[[ 26 -26 -28  25 -42  25 -27 -25  26 -28 -25  26  26  28  31]
 [-32  37  41 -31  89 -32  35  37 -29  36  37 -34 -31 -32 -40]
 [-31  29  34 -28  52 -30  29  26 -28  29  31 -28 -25 -26 -35]]
->
[[ 31 -40 -35]
 [ 28 -32 -26]
 [ 26 -31 -25]
 [ 26 -34 -28]
 [-25  37  31]
 [-28  36  29]
 [ 26 -29 -28]
 [-25  37  26]
 [-27  35  29]
 [ 25 -32 -30]
 [-42  89  52]
 [ 25 -31 -28]
 [-28  41  34]
 [-26  37  29]
 [ 26 -32 -31]]

[[ 10 -17   1  14   5]
 [-13  48  15 -79  46]
 [-23  26 -18   1 -48]
 [-20  24 -15  -4 -38]
 [ -5   9  -4 -15  -2]
 [  5   5   7 -37  35]
 [  4  -9   4  18  -1]
 [ -9  31   8 -55  30]
 [ 20 -45   8  76 -11]
 [ -3  -5  -1  33 -24]
 [-13   7 -11  24 -42]]
->
[[  5  46 -48 -38  -2  35  -1  30 -11 -24 -42]
 [ 14 -79   1  -4 -15 -37  18 -55  76  33  24]
 [  1  15 -18 -15  -4   7   4   8   8  -1 -11]
 [-17  48  26  24   9   5  -9  31 -45  -5   7]
 [ 10 -13 -23 -20  -5   5   4  -9  20  -3 -13]]

[[ 10   5   0   3  13   5   8  15  -4  27  16]
 [-52  23  50 -33   5  13 -40 -44  21 -82 -32]
 [ 12  -6  -6  39 -15   1  13   7  18 -10  -7]
 [  5  -5  -3  31 -12   1   7   4  14 -12  -8]
 [ -7  13  16  16  15  13  -2  10   8   3   6]
 [-28  26  37  -7  33  22 -20   3   3  -4   8]]
->
[[ 16 -32  -7  -8   6   8]
 [ 27 -82 -10 -12   3  -4]
 [ -4  21  18  14   8   3]
 [ 15 -44   7   4  10   3]
 [  8 -40  13   7  -2 -20]
 [  5  13   1   1  13  22]
 [ 13   5 -15 -12  15  33]
 [  3 -33  39  31  16  -7]
 [  0  50  -6  -3  16  37]
 [  5  23  -6  -5  13  26]
 [ 10 -52  12   5  -7 -28]]

[[-50   7 -23  -5 -57 -35   6  10  -9   2 -57  17 -69 -11  -3]
 [ 30 -12 -22  -5  -2   4  20 -18 -35 -11   4  49   7  22  -1]
 [ 53 -14  10 -23  53  29 -11 -33 -14 -11  60 -45  74  30  -4]
 [-27  36 -38 -34 -74 -31  58   0 -41  25 -52  37 -70  83  26]]
->
[[ -3  -1  -4  26]
 [-11  22  30  83]
 [-69   7  74 -70]
 [ 17  49 -45  37]
 [-57   4  60 -52]
 [  2 -11 -11  25]
 [ -9 -35 -14 -41]
 [ 10 -18 -33   0]
 [  6  20 -11  58]
 [-35   4  29 -31]
 [-57  -2  53 -74]
 [ -5  -5 -23 -34]
 [-23 -22  10 -38]
 [  7 -12 -14  36]
 [-50  30  53 -27]]

[[ 5  5 -5 -3]
 [ 5 12 -5 -5]
 [ 5  8 -5 -4]
 [ 2 -5  1 15]
 [-4  1 87 16]
 [ 2 -3  1  7]
 [-1  0 29  7]
 [-1  5 23  2]
 [ 0 12  8 -1]
 [ 6  5 -5 -3]
 [-2  6 37  0]]
->
[[-3 -5 -4 15 16  7  7  2 -1 -3  0]
 [-5 -5 -5  1 87  1 29 23  8 -5 37]
 [ 5 12  8 -5  1 -3  0  5 12  5  6]
 [ 5  5  5  2 -4  2 -1 -1  0  6 -2]]

[[-45  -9 -22 -61 -18   5  41 -23  28 -30 -73  13 -59   5 -18]
 [-46 -12 -18 -59 -13   0  46 -21  22 -27 -75  13 -61   3 -19]
 [-45 -17  -7 -55  -4  -7  56 -17  10 -19 -76  16 -61  -2 -22]]
->
[[-18 -19 -22]
 [  5   3  -2]
 [-59 -61 -61]
 [ 13  13  16]
 [-73 -75 -76]
 [-30 -27 -19]
 [ 28  22  10]
 [-23 -21 -17]
 [ 41  46  56]
 [  5   0  -7]
 [-18 -13  -4]
 [-61 -59 -55]
 [-22 -18  -7]
 [ -9 -12 -17]
 [-45 -46 -45]]
